In the rows, zero is written as 128.
runs of hidden systems:
Q372, path 1 (11 x 18):
[[173  80 143 186 121 141 110 140  51 122 128 117 153 118 142 109 147 157]
 [ 86 100 104 186  86 151 128 151 148 159 167 172 102 118 127 137 108 157]
 [135 103 158 157 115 114 103 164 113 119  75 164 139 170 113  55 107 140]
 [114  76 141 165  89 158  95 110 105 158 181 134 167 115 142  99 163 114]
 [ 88 141 111 169 121 110  83 196 156 112 138 171  93 131 125  93 141 137]
 [133  98 163 150 147 140 138 142  96 109 157 136 154 185 104  53 158 114]
 [ 84 125  70 157  81 147 103 112 106 130 165 113  91 130 153  89 159 114]
 [130 119 121 157 139 159 118 214 145  78 120 102 125 163 134  91 130 158]
 [151 126 109 190 135 177 142 117  61 148 168 115 126 138 101  88 124 108]
 [ 88 110 112 189  77 114 121 147 116 107 127 104  83 127 157 119 114 182]
 [172 101 152 151 116 200 128 169 119 130 122 162 139 165 144  90 109 151]]
Q348, path 2 (11 x 18):
[[114 138 133 117 134 122 169  96  69 123 141 123 168 167  83 102 159  76]
 [ 78 142  93 132  97 116 118 115 173 123 140  68  75  97 157 145 111 124]
 [212 119 134 117 180 170 126 188 115  99 118 118 132 133 142 130 138 133]
 [ 95 140 102 147 115 120 179  84  79 155 147 140 152 127  78 170 123 113]
 [119 122 133 118 102 103 116 124 178 113  78  85  88 127 167 129  82 171]
 [199 107 145 111 132 181 111 127  83 143 124 148 178 121 150 131 159 115]
 [ 71 140 112 157 116  90 130 121 147 166 134 164 151  94  75 174 103 119]
 [153 114 194  99 152  89 112 115 165 107 100 109 101 148 159  84 107 149]
 [136 126 112  97 112 148 112 102  83 138 164 170 152 121 152 132 205 101]
 [ 73 138 101 130 137 106 126 181 198 127 122 135 133 127  77 136 102 111]
 [176 134 161 117 177 119 124  95 107 111 136  68 112 151 130  67 130 115]]
Q592, path 3 (11 x 18):
[[166 142 181 102 119 158 112 147 112  97 132 138 137 122 193 133 171 153]
 [ 91 167 115  94 107 127 162 164 120 119 134 172 132 122 100 166 144  56]
 [118 113 173 114 123  76 131 123 139 106 107  54 115 125 125 101  93  83]
 [193 111 116 112 143 131 112 122  85 121 149 115  92  87 183 156 160 124]
 [111 103  86 120 145 107 179 176 145 122 134 152 115 122  91 196 118 124]
 [149 100 126 115 149 111 155  70 130 149  96  86 116 165  98  92  72 121]
 [156 109  86 138 115 140  85  90 113 152 117 113 145  92 166 161 150 188]
 [121 127 116 137 154 169 140 178 192 152 138 180 152 131  88 162  99 152]
 [120 172 165 132 149  98 122  65 117 149 104 138 158 156  84  84 117 131]
 [106 140 144 107  81 142  89  99 153 123 133 123 138 120 198 130 171 171]
 [138 170 124 103 149 163 115 208 158 111 125 165 150 131 110 133 144  80]]
Q265, path 4 (11 x 18):
[[ 94 157 100 129 133 152 144  60 163 149 122 101 128 172 116  96 110 175]
 [148 182 112 125 121 176  85 126 126 113  94  96 167 125 162 129 150 176]
 [106 183 139 151 122 188 143 168 157 140 151 148 174 107 100 175 116 132]
 [100 209 197 154 110  99 121 125 125 119 104 138 122 120 117 113  96 125]
 [131 131 209 103  75 134 136 141 108  99 142 122 136 112 188 150 148 115]
 [119 131 119 105  99 110 144 187 123 118 120 177  93 108 125 157 116  57]
 [136  81 170 136 143  66 143 147 117 113 128  82 115 118  98 113  94  72]
 [173  81 117 108 143 104 135  85 103 142 163 125  64 109 163 134 136 117]
 [143  71  59 109 156  93 149 146 118 115 104 144 114 147 112 150 142 161]
 [145  86  86 123 150 149 139  79 146 172 110  96 155 161  88  97  91 126]
 [140 137  82 148 144 131  68  80 135 156 125 102 148  95 140 130 151 185]]
Q67, path 5 (11 x 18):
[[134 153 165 176 131  85 136 138  80 103 137 147  59 125 134  99 115 136]
 [114  72 150 111  66 138 162 134  89  96 131 130 129 169 173 117 158 142]
 [125  98  72 154  94 172 116 183 135 141 114 140 109 137 121 100  93  90]
 [143  90 152 192 138  94  91 167  95 119 125  85 164  93 101 114 122 126]
 [142  82 159 166 133 119 132 105 111 149 189 161  76 116 152 120 126 159]
 [102  91  91 128 104 107 133 156 111 108 102 181 121 184 132 100 160 174]
 [110  84 124 155 104 178 106 131 148 155 135 109 176 157 101  58 114 106]
 [133 147 116 194 130 122  49 141 121 136 142 119 119  82 142 104 149 150]
 [114 125 183 164 152 128 154 158 120 100 188 154 129 145 128 125 162 176]
 [ 87 153 110 140  85 138 147 113  93 117 123 165  88 188 129  62 131 117]
 [109 108 123 142  72 169 101 170 135 101 110  67 164 137 159 102 139 127]]
Q348, path 6 (11 x 18):
[[142 129 175 123 117  81 117 186 105 101  68 159 135 123 118 119 110  92]
 [112  71 183 115  93 106 146 101 107 141 177 123 129 117 136 117 137  64]
 [131  96  90 118 139  79  98 168 154 122 138 154  62  97 139 138 136 106]
 [148  49 123 111 176 113 157 148 126 120 142 125 145 174  95  98 148 117]
 [106 112  46 133 129 119 125  61 130 161 149 113  88 137 116 106 130 127]
 [146  99  89 136 158 153  97 158 172 115 112  86 141 143 141 119 138 200]
 [153 165 106 148 156 191 136  84 110 169 137 152 157 155  96 112 123 151]
 [ 76 180 127 167 101 111 106 109 136 123 102 107 145 115 126 134 121 196]
 [155 164 195 118 110 194 118 142 139 121 120 142 143 144 167 102 120 142]
 [106 195 147 153  98 120 112 144  74 122 124 164 164  97 110 143 152  86]
 [ 88 131 207 129 106  99 148 165 168 102 146 114 108 121 132 128  92 101]]
Q66, path 7 (11 x 18):
[[121 151  52 125 121 181 119 126 148 176 108 139 155 128  90 129 101  83]
 [123 141 153 174 158  88  86 120 149 132 108  67 160  99 103 123 106 170]
 [161 161 180 110 147 161 137  80 126 143 167 162 124 129 162 134 150 161]
 [ 82 181 110  98  96 111 151 151 121 104  84 184 137 154 117 154 145 134]
 [108 128 176 113 105 143 130 142 158 117 123  61 164 137 118 102 101  69]
 [160 155 133 139 136 112  76 132 101 127 154 117 108  55 165 154 160 102]
 [119 112 148 130 155 110 186 179 139 106 163 167 104 128 110 184 124 149]
 [141 127 110  90 118 106 170  94  91 117  97 103  84 170 123  90 105  79]
 [125  65  83 119  86 139 104 130 134 132 115  74 158  96 163 162 145 136]
 [180 129 111 151 182 157 110 159 166 170 137 152 111 102  98 146  78 128]
 [130 130 142 147 155  69 148  68  85 138 109 132 142 139  87 129 126 169]]
Q67, path 8 (11 x 18):
[[134 133 133 137 136 145 176  99  78 140 184 119 159  99 111 191 151 117]
 [ 99 152 112 116 111  87 151 121 168 127  85 145  73 143 123 144  68 158]
 [190 103 145  81 138 155 130 118 104 120  84  98 189 155 135 117 138 120]
 [114 142  89 147 103 149 109 117 140 180 149 156 132  66 117 187 110 105]
 [136 135 186 117 174  56 124 161 163  99  92 134 135 126 109 134 116 158]
 [151 121 145  81 130 148 145  56  97 157 157 157 134 151 140 109 156  87]
 [ 72 138  69 100  91 107 104 149 180 121 107 137 128 112 138 161 142 133]
 [169 136 161 116 205 140 127 147 158 122 139  84 154 139  92  96 115  94]
 [114 170  97 134 121 103 123  57  78 146 157 120 102  86 139 158 158 121]
 [102 121 135  92 135 126 171 153 195  96 118 114 110 159 142 162 116 185]
 [174 162  88 113 152 168 142 104  82 144  96 121 144 157  97  96 117  78]]
Q592, path 9 (11 x 18):
[[145 217 145 181 153 155  93 140 111 126 114 142 121 129 115  88 120 148]
 [ 86 153 194 142  82 140 152 136  98  99 153 138 165 133 147 146 163 159]
 [111 177 140 103  75 153 138 154 126 112 101 162  89 148 151 104 106  74]
 [135 106 173 131  98  99 108 164  84  97 107  88 172  97 128 128 139  74]
 [143 104 151 127 122 121 138 135 126 138 186 138  59  86 154 145 114  76]
 [148  83 115 123 151  51 144 166  98  99  95 146  98 137 109 141 129 131]
 [142  39 101 101 118 142 162  80 122 157 147 111 122 154 131 124 118 112]
 [139 106  39 158 142 120  80 128 140 160 100 125 114 107 107 126 113 150]
 [139  78 146 167 173 149 130 127 162 153 163 121 173 139  95 125 120 182]
 [110 180  96 146 134 137 112  74 121 161 131 188 113 155 117  96 138 171]
 [ 82 128 143 130  91 151 109 148 163 108 104 124 187 162 139 105 153 177]]
Q265, path 10 (11 x 18):
[[111 149  93 143 129 168 103  79 145 179 159 183 136 130 130 118 149 168]
 [ 89 153 138 138 123 123 100 149 153 105  96 141 183 163 116  94 164 182]
 [107 166 159 122  98 199 114 117 143 146 155 128 170 141 135  91 141  90]
 [ 80 202 131 159 116 108  93 173 125  92 147 127 117  95 131 129 164 114]
 [126 142 195 127 134 147 177 176 126  86 170 121 108 153 133 111 123  98]
 [117 165 117 133  85 110 155 117  50 104 125 122  81 120 140 129 134  78]
 [128  71 125 143 104 120 160 185 128  89 128  72  92 125 148 150  98 131]
 [199 112 104 152 150 140 139 129  73 147 116 139  92 118 112 126  85  97]
 [123  59 112 177 118  82 136 109  94 142 134 117 135 112 113 157 117 180]
 [168  72 115 122 119 155 113 111 152 162  96 170 114 162 148  97  99 171]
 [130  97  99 145 123 125  77 121 103 157 104 149 208 120  98 120 162 136]]
Q372, path 11 (11 x 18):
[[132 156 123 143 184 125  96 154 192 137 103 103 147 132  76 101  92 131]
 [156 144 143 148 171 109 111  62  76 141 161 113 147 117 124 115 172 161]
 [ 67 162  97 112  95 140 151 115 167 121 142 156 106 144 153 155 147 185]
 [139 175 152 106 122 166 140 139 126 112  66 124 171 176 109  92 110 107]
 [119 154 152 154 100 139 112  96  91 134 165  64 153  71 136 150 137  90]
 [134 171 159 134 146 112 139 180 153  92 145 148  64 108 156 160 117 154]
 [158 109 157  96 126 129 196 121  68 117 118 163 133 170 115 130 125  99]
 [ 98  91  98 108  61 116 127 108 136 145 115  89 109 103 152 145 100  79]
 [189 102 139 124 175 130  93 198 163 115 100 116 130 100 137 140 110 126]
 [146 102 109 153 174  97 148 103  86 164 166 159 137 109  73 154 139 115]
 [ 84  94 105 108 110  74 126  89 176 140 106 134  90 151 138 119 111 173]]
Q66, path 12 (11 x 18):
[[ 90 106 116 118 140  86 127 142 158 105 109 124  99 188 106  55 121 116]
 [140  89 111 125 131 154  92 103 109 131 163  85 161 137 149  82 191 111]
 [108 158  58 173 153 161 105 163 154 137 168 153 104 110 111 140 148 157]
 [131 153 137 163 170 128 161 140 108  95 120  99 131 177  91  82 120 165]
 [115 156 112 139  70 181 129  75  77 130 137  98 134 143 168 109 153 147]
 [124 149 115 160  94 171 103 208 148 112  96 148 139 116 145 143 110 162]
 [152 146 194 177 137 138 137 148  81 133 127 132 151 125  91  96  90  93]
 [ 94 119 164 154  61  94 121  98  92 126 147 146  90 106 174 131 139 149]
 [144  77 151  98 104 143 133 198 149 105 113 185 114 162 154 115 129 117]
 [118  95 113 148 117 103 117 136  85 149 132 135 145 125  80  90 128  44]
 [ 99  63 129 162 127  87  97 122 162 132 178  98  92 108 147 108 136 154]]
Q472, path 13 (11 x 18):
[[159  82  99 169 144 105  67 134  92 128 112 102 160 111 132 107 162 163]
 [120 115 100 161 161 167 115 120 169 172 176 174 136 135 109 122 136 176]
 [ 98 164 109 160 125 111 107 117 112 119  77 143 159 168  97  77 135 169]
 [107 127 162 151  95 187  95 117 143 133 166 103 175 136 156  88 157 147]
 [118 214 109 159 125 158  91 181 128 116 121 165 116 114 124 121 135 122]
 [103 141 195 164 128 133 165 177 104  86 158 113 158 156 102 107 136 116]
 [110 163 129 148  86 142 135 120  91 112 156 132  52 132 171  93 127 102]
 [138  93 105 133 100 149 145 221 102  86 114 123 127 134 137 147 140 115]
 [147  95 127 175 135 145 153 137 104 159 160 130  94 125  93 106  74  78]
 [139  80 108 178 115  73 112 137  78 110 115 115  93 110 143 132 131 172]
 [164  53 109 131 135 175 136 133 143 158 145 174 125 158 141 112 123 164]]
Q472, path 14 (11 x 18):
[[143 136 133  96 141 196 174 165 141 111 154  92 164 141 119 152 133  89]
 [121 194 116 151 128 109 153 112 100 131 127  86  84  93 105 155  82  87]
 [154  91 166 116 127 118 167 144 119  84 125  78 113 125 169 171 119 172]
 [169 130 105 100 107 164 167  95 103 166 117 173  96 127 136 158  92 105]
 [107  75 134 127  88  76 134 141 134 134  77 110 166 102 111 173  90 126]
 [184  86 179 109 152 122  98  95 159 169 137 143 113 107 151 110  99 126]
 [126 125 110 104 138  69 109 117 108 136 108 192 154 106 116 175 176 143]
 [ 89  89 151  85 142 108 135 107 209 144 142 140 145 166 108  96 123 122]
 [138 170 104  96 143 101  69  90 115 128 103 105 138 116 138  84 174  96]
 [107 140 115 113 169 148 130 151 177 116 183 107 163 113 116 168 175 140]
 [124 217 114 113 175 123 155 102 133 117 114 113  93 158  94 103 107 119]]

runs to name:
path 15 (2 x 18):
[[137 199 113 121 139 162  82 130 152 113 145  97 125  93 172 144 165 152]
 [134 193 150 123 162 166 161 176 129 111 134 147 169 133  91 163 132 122]]
	Q348
path 16 (2 x 18):
[[141 195 127 139  94 170  97 136  86 129 139 160 133  95 161 143 164 106]
 [ 79 145 183 136 105 100 155 201 145  91 132 134 136 120 108 150 110  99]]
	Q592
path 17 (2 x 18):
[[129 151 151 159 110  94 110 126  99 101  65 129 108 151 146  90 115 189]
 [149  84 150 122  76 199 138 140 104 143 139 128 181 126 157 148 134 115]]
	Q265
path 18 (2 x 18):
[[162  78 159 107 129 108 107 162 149 108  98 149  84 157 165  80 108 138]
 [148  84 101 129 122 136 116 123  70 155 146 172 164 118 112 129 170  79]]
	Q472
path 19 (2 x 18):
[[155 134 176  95 136 159 131  78 180 150 147 129 112 128 175 132 108 165]
 [129 182 111  86 109 111 126 125 103 127  68 170 169 115 123 177 145 118]]
	Q472
path 20 (2 x 18):
[[146 161 108  60 171 112 132 134 174 105  99 114 138 120 137 183 146 143]
 [135 165 143  75 157 132 174  70 140 142 132  97 162 139  97 153 115  92]]
	Q472
path 21 (2 x 18):
[[138 102 128 103 136 105 119 125 161 148 115  73 159  72 108 181  98  79]
 [175 128 141 106 189  84 122 100 153 151 143 121 100  77 129 181 110 135]]
	Q66
path 22 (2 x 18):
[[103  99 116 180  98 145 111 155 103  96 162 100 120 147 161  95 170 180]
 [140 141  95 163 115 203 138 170  97 130 133 171 113 171 123  83 126 120]]
	Q265
path 23 (2 x 18):
[[160 123 142  57 124 132 165  64  96 129 133 109 120 137 155 138 145  85]
 [118 121  63 101 114 100 115 150 151 121  98  96 112  82 137 191 121 117]]
	Q592
path 24 (2 x 18):
[[134  90 190  98  94 129 143 194 161  92 109 151 127 134 170 143 110 134]
 [162 111 131 120 123 139 129 139  86 156 135 169 139 114 103 119 120  35]]
	Q372
path 25 (2 x 18):
[[137 110  60 141 136 107  83 108 146 144  77 123 113 140 128 102 116 188]
 [153 105 140 151 163 171 119 118 138 156 149 123 204 133 105 129 147 173]]
	Q67
path 26 (2 x 18):
[[146  84 105 135  92 118  91 111  82 167 103 184 131 124 127  97 133  97]
 [ 92  54 145 162 119  91  87 149 176 151 146 132 154 111 109 118 126 144]]
	Q348
path 27 (2 x 18):
[[129  92 159  93  64 119 122 150 120 124  64 179 156 143 150 125 117 116]
 [116  90 160 130 101 108  93 140 144 164 132 151 157  99 107 115 103  55]]
	Q66
path 28 (2 x 18):
[[111 121 111 131 120 142 116 126 163 140 203 112  81  78 162 157 144 106]
 [148 145 115 114 173  94 145 192 119  80  88 161 100 164 110 118 132 136]]
	Q372
path 29 (2 x 18):
[[ 94  99  56 141  94  96 149 112 101 129 112  77 115 122 107 149 112 116]
 [190  93 107 147 166 157 112 137 162 138 115  79 102 123 143 113  79 158]]
	Q265
path 30 (2 x 18):
[[126 101 111 166 172 125 108 138 162 146 180 108 147  76 111 176 141 167]
 [133 162 112 134 174 103 135 105 137 142 108 190  96 164  98 102 113 176]]
	Q372
path 31 (2 x 18):
[[154 154  95  77 119 178  92 150 165 122 115 102 144 104 166 150 148 104]
 [136 170 130 160 178 121 132 170 121 126 135 114 165  80  68 180 111 109]]
	Q66
path 32 (2 x 18):
[[123 113  65  86 106 131 135 159 155 108  79 129  84 167 145 110 111 117]
 [175  84 110 141 153 159 124 147 113 136 113  64 188 123  94 127 119 106]]
	Q372
path 33 (2 x 18):
[[ 94 128 149 156 110 193 132 172 180 120 145  95 173 148 123 114 116 154]
 [162 212 131 173 147 150 109 115  73 132 121 134  96 115 116  97 112 112]]
	Q348
